(in the rows, 128 means zero)
Turns in one plane each, and the order they were made in; the first pair answered
turn Q983:
[107 132 133 129 126 124 131 126 111 103 108 123 125 121 119 114 122 146
 118 136 142 146 137 128 141 145 104 133 124 130 149 127 119 134 115]  ->  [106 121 142 125 126 120 122 131 108 111 126 126 123 120 133 113 122 143
 121 143 151 141 130 144 140 144 110 123 128 130 141 133 116 141 117]
[132 135 108 130 119 127  79  98  79 108 104 102 120 114 125  87  96 147
 121 161  96 150 122 115 141 120 126 148 123 122 140 143 144 159 133]  ->  [125 115 117 116 118 123  78 108  87 111 131 110 115 114 161  90  95 131
 116 166 113 123 108 129 129 120 129 128 134 117 137 150 137 172 130]
[122 130 125  93 140 119 126 124  96 165 137 135 129 164 145 120 123 128
 107 118 161 107 135 161 138 145 149 120 155 117 166 133  95 141 129]  ->  [139 154 113 107 141 121 131 109 102 144  96 124 128 156  97 116 132 158
 123 121 128 133 164 140 155 132 139 172 145 121 166 124 108 109 132]
turn Q64:
[157 130 113 122 128 122 142 123 151 138 136 107 134 134 132 117 120 130
  90 145 131 128 138 118 110 135  96 150 102 142 123 107 133 119 129]  ->  [162 136 116 113 121 120 120 130 144 148 128 114 131 145 124 112 122 130
  97 155 134 129 136 120 127 127 108 156 100 140 123 115 139 118 113]
[160 131 120 108  98 113  85 161 122 114 148 137 144 128 169 120  81 100
 140 153 129 103  76 135 114 107 140  89 145 113 102 161 152 148  99]  ->  [128 126 143 107 127 125 137 167 149 159 169 144 157 138 164 148 111  80
 116 102 178  86 109 149 102 127 158  88 157 129 133 122 111 125 104]
[135 119 158 101 130 125 159 172 161 132 155 170 122 142 124 172 120  92
 122 124 171 112 117 122 112 117 144  94 149 135 128 150 134 120 104]  ->  [150  84 145 141 126 127 148 155 156 102 156 146 112 115 145 161 113 102
 130 143 129 142  93 111  90 105 101  85 141 128 107 146 153 139 125]
[117 146 129 105 140 110  96 129  78 100 132 134 107 131 141 100 143 143
 129 134 123 155 151 155 128 179 111 113 151 140 148 138 113 163 147]  ->  [114 146 138 108 153 111 112 126  89 106 139 146 108 131 142 107 158 139
 125 120 130 151 155 161 125 183 114 107 158 147 154 120 103 150 146]
turn Q279:
[138 129 145 127 130 102 137 142 141 116 122 140 170 151  80 148 114  93
 160  95 151 148 143 115 128 134 181 185 103 121 151 133 140  73  99]  ->  [148 122 140 118 115  89  93 150 115 101 120 134 159 152 117 119  91 113
 171 137 137 145 110 121 126 119 186 169  98  97 129 175 157 113  97]
[119 123 135 137 146 160 171 119 144 104 117 129 126 110 126 156 162 130
 163 150 112 183 160 109 139 119  54 129 125 163 112 130  52 109 168]  ->  [150 109 128 141 127 164 158 151 198 100 144 143 140 116 127 185 171  68
 165 133 122 155 120 103 127 127  79  95 125 155 114 124  98 124 123]
[167 135 131 139 133 110 147 124  94 192 117 124 102 105 117 153 119 139
 119  96 120 154 126 138 101 109 139 117 129 138 142 104 108 146 145]  ->  [173 130 129 133 123 110 133 135 107 186 127 131 108 101 123 163 108 115
 122 100 122 144 109 132  97 112 156  96 130 139 143 108 125 154 134]
Then:
(2 to 3 turns a pair)
[142 128 101 168 129 139 150 133 127 136  89  97 157 101 115  87 173 182
 102  84  93 131 127 146 165 135 134 140 128 124  96  78 117 120 177]  ->  [168 126 102 182 113 143 133 149 156 126  99 105 172 107  95 104 182 149
 109  75  98 125 112 142 166 141 148 132 121 124  98  80 150 120 146]
Q64, Q279, Q64
[103  81 142 171 120 153 158 140 162 110 181 105 114  90 142 146 147 102
 145 109 118 142 112 123 109 112  84  80 133 151  92 124 137 147 148]  ->  [ 91 170 146 104 120 141 131 156  88 128 121 133 110 126 100 100 128 185
 156 138 133 144 173 117 175 111 123 175 143 143 100 169 114 107 136]
Q64, Q279
[138 122 157  84 167 134 136 162 178 127 149 170 131 143 175 124 117 104
 121 151 192  80 109 137 163 119 143  67 136 131 120 135 153 140 123]  ->  [106 117 156  91 190 131 174 131 131 123 139 137 113 131 196  95 116 152
 122 161 172 107 138 143 153 113  95  84 137 136 104 125  98 141 174]
Q279, Q64
[148 115 136 130 111 128 118 136 149 107 137 123 139 119 122 135 116 114
 151 140 118 127  98 115 123 118 120 111 125 131 106 138 162 133 108]  ->  [105 119 154 118 133 122 172 134 136 142 153 130 131 135 140 138 133 129
 129 124 156 121 126 132 121 121 129 104 139 139 118 122 114 128 143]
Q64, Q279, Q64
[121 166 124 123 167 148 148 148 139 171 144 103 162 130  80 134 110 117
  90  84 146 120 138 130 146 153 157 149 114 116 160  72 133  54 148]  ->  [133 121 121 138 152 141 118 154 163 157 177 101 157 111 134 144 100  72
  83 101 133 105  80 142 116 153 148  82 116 105 144  87 155 107 138]
Q279, Q64
[157 116  95 173  91 141 100 144 153 116 117 134 129 109 116 153 137 119
 150 130  85 157 117 100 141 108  90 120 134 117  75 165 166 135 117]  ->  [118 172 114 115 113 137 141 158 113 156 110 162 132 144  80 156 150 151
 135 107 138 141 186 115 172 129 137 169 154 126 113 162 109  94 119]
Q279, Q64
[141 120 138 105 139 120 100 140 112 132 148 131 131 136 124 152 120 114
 107 115 154 124 118 188 141 157 202 119 108 132 154 123 127 144  90]  ->  [150 114 125 108 129 120  75 140  99 107 129 124 127 130 127 131 109 122
 113 130 136 132 101 181 142 146 188 118  94 116 145 136 150 159  88]
Q64, Q64
[136 160 107 120 129 132 126 122 120 148 112 130 123 130  96 119 140 121
 117 115 129 131 127 118 136 137 153 137 129 139 141 131 116 113 108]  ->  [133 161 111 120 123 127 102 120 104 144 108 130 124 125 113 103 125 135
 127 133 123 132 118 124 133 127 143 142 136 130 134 151 119 122 110]
Q279, Q279
[156 152  79 152 103 149 129 133 156 146 120 129 154 126   5 136 137  91
 109  68 109 147 158  86 146 169 168 142 118 105 124  57 132  55 106]  ->  [181 120  67 171  72 130  59 121 125  90 114  99 138 100  63  96  99 102
 122 138  42 173  99  86 132 146 127 108 105  85  82 102 178 111 109]
Q64, Q279
[101 125 112 112 116 123 149  94  67 137 121 128  98 117 128 120 132 122
 121 125 126 150 128 110 129 120 133 169 129 127 139 109  93 131 159]  ->  [136 131 108 105  93 136 130 120 106 136 132 152 116 136  96 152 139  77
 121 112 144 124 113 105 143 134 175 162 125 118 158 120 127 120 114]
Q279, Q64, Q64
[133 151 105 128 107 117 106 122 124 115 103 111 126 137 113 110 117 133
 134 153 116 131 102 123 140 120 148 141 117 120 131 141 158 130 125]  ->  [ 98 133 125 119 127 109 130 138 118 141 142 116 126 137 155 117 119 118
 116 144 150 113 102 144 128 130 149 113 138 121 133 135 123 144 143]
Q983, Q64, Q279
[106 112 176 101 126  76 167 143  91 166 130 168 122 129 170  90  96 144
 145 124 114 127 130 157 139 148 151 191 164 100 111 171 101 133 160]  ->  [112 108 175 113 119  77 156 142  81 151 124 157 118 117 179  81  86 154
 143 137  85 134 122 156 132 144 134 191 159  98  98 179 119 138 160]
Q64, Q64
[124  96 106 137 127 153  96 100  81 179 142 118 135 128 200 116 100  94
  88 122 114 108  95 167  89 152 140 111 123 132 142 129 102 162 143]  ->  [120 103 111 152 137 166 126  89 113 194 143 117 140 132 174 137 120  82
  84  95 121 103 108 168  89 169 140 116 123 140 157  99  96 143 139]
Q279, Q279
[108 140 147 113 143 139 153 140 141 126 138 149 134 131 119 141 122 152
 138 109 142 125 150 136 143 128 131 123 117 149 114 124 125 104 141]  ->  [125 146 133 113 115 135 131 142 148 108 129 150 132 130 112 133 115 153
 148 131 128 130 133 127 153 116 133 130 114 141 112 148 156 113 122]
Q64, Q279, Q64
[164 104 119 157 131 109 143 145 130 150 125 126 160 102 118 160 127  96
 128 107 139 122 132 109 112 149 129 106 138 125 137 111 183  79 123]  ->  [135 128 127 119 151 104 163 148  89 177 115 133 150 126 120 141 132 129
 120 106 160 117 165 120 131 157 144 131 153 130 146 117 143  62 139]
Q64, Q279, Q64
[167 154 112 123 121 160 150 165 139 132  92 157 136 117  64 177 121  79
 155  82 112 113 103  96 143 132 144 145 144 132 197 126 159  92 128]  ->  [179 150 104 125 118 159 129 158 132 114  83 145 138 109  71 165 107  82
 173 104  94 117  87  89 149 128 127 146 133 122 182 147 180  98 123]
Q64, Q64
[135  92 121 166 118 119 110 107 103 116 139  94 120  96 177 105 104 120
 122 150  84 138  98 143 105 134 102  92 121 118 105 133 152 161 141]  ->  [137 133 117 112 105 113  76 132  80 127 121 121 122 125 145  97  90 130
 131 170 108 118  99 141 143 130 148 123 123 105 119 175 164 148 109]
Q64, Q64, Q64
[133 150 115  95 123 127  96 126  89 145 108 132 130 156 117 109 119 151
 121 123 121 118 150 136 142 129 156 164 123 112 144 143 138 120 105]  ->  [144 130  97 120 119 125  87 114  96 122  98 116 122 127 133 102 108 149
 126 138  87 141 126 124 130 113 125 151 112 113 127 145 151 138 113]
Q64, Q64
[118 177 114 111  99 122  99 116 109 154 104 109 140 141  94 125 143 127
 109 109 138 117 121 140 155 161 160 181 105 118 173 122 130 120  96]  ->  [119 123 102 151  98 119 103  78 102 120 122  65 119 109 161  96 123 132
 104 133  95 136  93 139 123 146 101 138  93 117 140 118 125 158 135]
Q64, Q279, Q279
[137 132 108 164 110 141 105 169 122 124  79  82 119 104  81 163 114 141
 119 145  95 120 117  63  99 102 141 138  85 137 157  79 158 123 109]  ->  [136 125 105 158 109 134  87 165 117 120  94  79 104 100 107 149 105 135
 115 162  94 122  97  70  90  98 130 113  85 147 149  97 165 146 104]
Q64, Q64, Q279
[124 125 120 102 144 109 143 167 131 101 127 130 127 142 100 124 138 158
 162 174 132 171 152 134 167 131 166 133 133 128 142 172 116 114 117]  ->  [125  83 118 159 154 122 175 143 164  92 135 104 135 121 104 134 155 144
 154 152 105 196 143 129 134 122 127 118 128 142 138 128 115 117 142]
Q279, Q64
[135 138 154 113  94 119  91 132 116 112 140 148 118 170 157 116  87 157
  90 183 119  85 105 131 140 110 144 109 112 127 124 162 132 134 137]  ->  [148 153 153 134 114 136 144 130 182 113 133 153 136 171  77 167 127 149
 103 139 126 103 145 102 146 112 144 134 104 140 136 111 129  79 130]
Q279, Q279, Q983
[148 140 131 105 134 111 124 121  67 113 116 140 112 158 138  78 110 144
  95 139 132  97  90 127 113 102 171 147 108 110 137 189 123 166 116]  ->  [132 138 145 100 161 114 157 126  75 147 130 155 115 173 134 101 127 126
  83 104 162  81 112 141 112 116 179 142 115 125 157 161  97 153 118]
Q64, Q64, Q64
[136 131 137 117 109 134 120 146 111 154 142 145 147 164 142 120 127  84
  98 101 159  89 108 155 128 162 169 121 120 126 148 126 121 135 105]  ->  [111 142 148 112 131 135 148 128  74 172 122 128 137 158 140  98 133 124
  92  95 148 119 152 153 133 154 147 149 127 130 153 117  86 125 132]
Q279, Q279
[118  95 151 158 135 122 149 122 165 109 138 110 113  78 153 163 173 118
 131  87 127 152 124 109 113 107  89 104 117 137  99 112 131 141 132]  ->  [ 95 138 164  76 137 106 121 162 108 129 142 141  93 114 173 137 144 151
 130 127 178 122 130 135 150 114 143 128 145 121 105 170 111 136 116]
Q64, Q279, Q983
[131 153 116 138 120 135 120 111 111 132  91 117 134 149 104 125 128 140
 120 118 134 124 140 130 141 135 140 158 110 114 146 120 147 113 116]  ->  [135 146 113 152 118 136 109 103 105 120  88 109 135 142 109 114 123 145
 132 129 112 137 126 127 134 127 130 150 112 111 139 122 143 124 121]
Q64, Q64
[ 87 110 135 133 146 141 152 120 113 193 188 132 131 151 152 127 139 127
 126  93 141 123 112 131  84 172 174 140 151 143 189 132 154 136 113]  ->  [107 135 125 115 133 134 114 141  98 182 176 143 126 162 141 117 131 138
 139 112 128 116 102 134 109 173 189 155 156 130 190 168 173 141  98]
Q64, Q64
[169 158 133 106 125 148 105 143 147 116 124 163 143 151 105 156 121 100
 151 122 132  91 152 109 142 114 149 132 112 115 129 154 172 107  57]  ->  [177 133 122 121 113 144  88 136 144 101 132 143 141 138 138 142 104  94
 158 134 107  98 116 112 125 100 129 106 110 106 116 168 182 137  58]
Q983, Q64, Q64
[136 156 131 115 136 124 149 134 132 144  59 117 164 170 101 165 136 127
 114  76 145 104 170 149 167 123 158 155 156 115 157 118 131  87 123]  ->  [174 121 120 146  95 112  86 137 136  98  70  98 155 146 147 149 109 104
 135 124 104 105 101 143 147 101 135 105 146  93 127 160 189 142 103]
Q279, Q64, Q64
[146 138 128 140 148 138 155 160 130 139 131 157 124 138 108 115 142 155
 142 137 149 134 144 120 164 137 149 136 124 130 128 148 107  96 125]  ->  [159 140 122 141 143 136 138 157 125 125 117 148 119 134 111 104 137 152
 149 158 126 140 136 113 167 130 139 132 117 119 113 169 120 106 123]
Q64, Q64
[167 132 104  82 131 131 126 160 158 124 127 173 117 162 104 167 138  93
 116 133 185 116 130 124 128 126 175 136 124 122 149 141 159 115  62]  ->  [187 120  91 103 108 117  95 155 153  91 112 156 114 141 117 146 125 104
 135 167 141 131 108 117 127 109 145 131 109 118 127 162 186 137  55]
Q64, Q64
[124  72 147 131 132 126  93 137 134  99 134 107 121 118 162  93 117 117
 123 169 129 118  91 109 128  83  96  95 123 113 104 161 163 190 116]  ->  [ 98 130 143  87 150 128 127 131  87 128  89 122 119 134 118  74 113 181
 121 164 145 137 167 108 165  92 109 175 129 119 117 157 112 146 134]
Q279, Q64
[144 101  88 135 101 143  60 103  92 135 120 135 154 125 147 118 120 125
 103 123 113 103  77 137 115 161 144 104 114  98 164 124 150 151 107]  ->  [103 101 102 127 125 147  97  95  69 165 131 127 151 125 160 110 122 143
  80 105 136 100 100 153 105 168 147 104 130 109 168 105 108 142 133]
Q64, Q279, Q64
[102  99 153 136 125 137 126 105 110 171 174 117 125 140 162 130 132  99
 105  87 161  94 119 153 119 159 148 108 151 130 160 100  99 160 140]  ->  [175 129 126 165  91 137  93  97 150 129 120 114 140 133  71 150 131 102
 151  98 112 127 127 107 146 141 139 153 122 127 149 102 169 120 100]
Q983, Q64, Q279
[109 153 138 117 173 131 137 100 113 160 111 114 139 137  71 107 138 168
 129  62 132 114 186 157 126 135 160 152  98 133 152 118  73  97 181]  ->  [154 113 119 181 147 143 125  85 185 134 124  97 148 113  60 142 153 110
 133  47  90 121 145 128  91 129 130 113  73 128 139  97 125 109 158]
Q64, Q279
[116 110 138 147 143 133 125 125 140 127 168 104 115 125 164 142 134  89
 134 129 140 125  91 143  90 138 134 100 139 127 139 100 133 129 121]  ->  [ 98 117 141 149 163 135 152 103 112 137 147  94 109 123 156 130 137 123
 126 121 137 137 123 142  95 138 121 128 147 141 133  90 103 117 147]
Q279, Q279
[139 140 102 100 136 132 120 144 125 181 106 113 151 167  71 151  84  69
  77  76 137  80 111 155 114 169 165 106 129 175 180  96 127 121 113]  ->  [114 103 107 110 147 126 132 132 110 178 130  96 132 150 127 128  77  68
  65  89 129  87 101 177  84 162 138  69 134 173 163  96 103 159 146]
Q279, Q64
[108 110 152 132 131 129 149  89 151 129 140 105 123  96 178 104 105 125
 129 126 147 142 129 145 127 132 128 124 142 118 107 118 134 117 148]  ->  [118 121 144 123 115 126 125  95 140 117 124 107 118 100 180  91  88 138
 135 150 138 145 121 141 134 128 132 133 135 111 107 137 151 125 144]
Q64, Q64, Q64
[110 139 127 118 135 149 109  85  59 171 113 101 118 183 165 104  92 163
 104 142 117  99 133 177 138 171 152 134 127 118 162  95  91 126 126]  ->  [164 159 106 149 107 162  88  97 108 124  67 109 137 177  93 125 111 158
 138 148  80 124 138 127 158 155 148 160 103 109 154  97 162 103  82]
Q279, Q279, Q983
[155 142 107 105  80 104 134 114 147 122 127 153 143 159  81 135  86 112
 135 129 112 152 142  80 126 123 155 125 101 119 133 150 177  81  76]  ->  [114 130 122 135 115 105 197  83 135 137 122 133 146 143  82 136 102 135
 119 101 107 179 172  74 112 123 117 123 103 137 134 106 127  67 123]
Q279, Q279, Q64
[ 83 131 171  89 174 121 192 175 104 149 126 188 137 118 145 112 136  95
 123 123 184  86 143 166 115 134 145 102 184 115 139 131 101 110 134]  ->  [ 90 163 167  73 172 118 174 175  82 148  87 187 140 125 115  98 131 132
 133 144 175  99 175 152 137 128 151 147 179 114 145 139 102  98 135]
Q64, Q64, Q279
[121 131 138  73 114 105  88 173 106  84 155 153 107 138 156 124  97 139
 150 177 141 116 107 119 145 126 135 120 147 119 131 194 154 147 103]  ->  [125  91 131 122 121 110 104 145 119  68 160 122 104  98 178 120  99 135
 148 175 113 144  95 124 117 116  93  86 142 122 114 170 151 164 131]
Q64, Q64
[129 113 109 122 139 160 170  99 114 165 104 137 140 132  72 126 125 111
 137  78 108 130 152 121 164 165 142 168 139 125 147 114 102 151  98]  ->  [139 128 109 121 125 154 142 113 103 157  91 135 138 136  69 110 106 122
 147  99  96 132 142 119 177 156 148 182 147 120 149 137 122 152  86]
Q64, Q64
[107  72 116 172 138 157 152  95 147 151 150 114 142 109 148 147 149  65
  90  80 131 125  97 138  75 148 113  81 127 134 132  53 134 131 149]  ->  [ 78 154 121  68 133 124 117 119  36 180 114 143 120 155 152  83 107 167
 101 147 157 119 144 155 142 143 166 163 146 117 139 124 102 117 144]
Q279, Q64, Q279
[123  79 139 156 150 127 146 141 167 118 176 125 133 110 171 150 139  95
 120 120 140 123 105 117  93 127 101  74 133 146 122 100 134 151 136]  ->  [124 141 131  98 132 105  89 150  91 108 114 139 125 129 144  89  96 183
 149 181 116 137 125 117 154 105 122 154 134 127 117 175 146 144 125]
Q279, Q279, Q64
[ 89 107 143 132 148 110 157  96  95 112 136 127 115 114 161 123 128 167
 118 138 113 183 154 149  98 120  82 109 132 159 111 154  91 117 161]  ->  [146 145 131 125 117 115 102 129 131  80 108 154 122 118  99 148 128 152
 145 156  87 184 136 112 127 105 104 136 117 137 112 187 166  97 100]
Q279, Q983, Q64
[139 154 132  96 124 115 105 165 126 109 121 150 119 146 106 139 136 130
 155 153 141 119 125 104 155 117 156 142 140 129 138 169 153 123  91]  ->  [ 98 110 137 125 157 114 151 121 103 107 135 111  96 114 162 108 132 154
 142 153 118 144 137 113 121 109  87 120 151 141 117 146  96 144 149]
Q64, Q279, Q279
[ 99 101 160 129 119 127 145  94 101 158 170  99 107 125 194 141 131 158
 109 100 158 126 121 125 123 139 122  93 114 131 109  95  92 135 181]  ->  [106 138 162  99 123 124 141 122  94 172 169 118 110 146 179 144 129 159
 111 107 183 111 126 133 140 145 160 114 126 125 121 106  86 119 167]
Q64, Q64
[105 157 116 135 143 128 126 123  92 140 140 154 120 137 165  96  91 108
 120 158 167 126 166 150 128 160 124 122 119  98 138 167  96 152 148]  ->  [127 150 116 140 139 128 122 137 130 140 162 166 138 143 153 135 104  67
 124 132 187 109 146 145 120 167 144  97 111 101 146 162 121 143 116]
Q279, Q279
[158 147 123 103 104 129 105 152 144  79 121 139 120 124 103 144 135 120
 174 153 112 130 104 114 171 108 138 140 124 111 109 183 172 116  95]  ->  [132 136 132 131 128 126 156 109 122  69 102 107 114  94 120 122 137 163
 164 149  84 168 138 114 158 101  82 159 117 122 102 146 128 105 158]
Q279, Q64, Q64
[115 174 125  86 172 119 132 138  90 199 127 131 142 129 170 147 127 108
 108 141 158  88 148 153 148 151 111 119 118 174 163 119 110 156 176]  ->  [128 150 121 136 174 128 153 102 123 172 119 106 147 104 155 162 144  96
 107 120 117 115 154 137 133 147  67 109 105 181 153  86 122 153 195]
Q64, Q279
[161 174 114  95  99 140  87 141  98 131  93 144 143 156  77 116 116 147
 136 141 113 116 136 128 160 143 167 180 113 107 147 148 168 115  79]  ->  [125 164 134 104 130 149 149 136 135 179 123 150 153 163  68 147 154 121
 111  85 154  98 166 135 145 166 170 174 127 132 168  98 116  86 102]
Q64, Q64, Q64
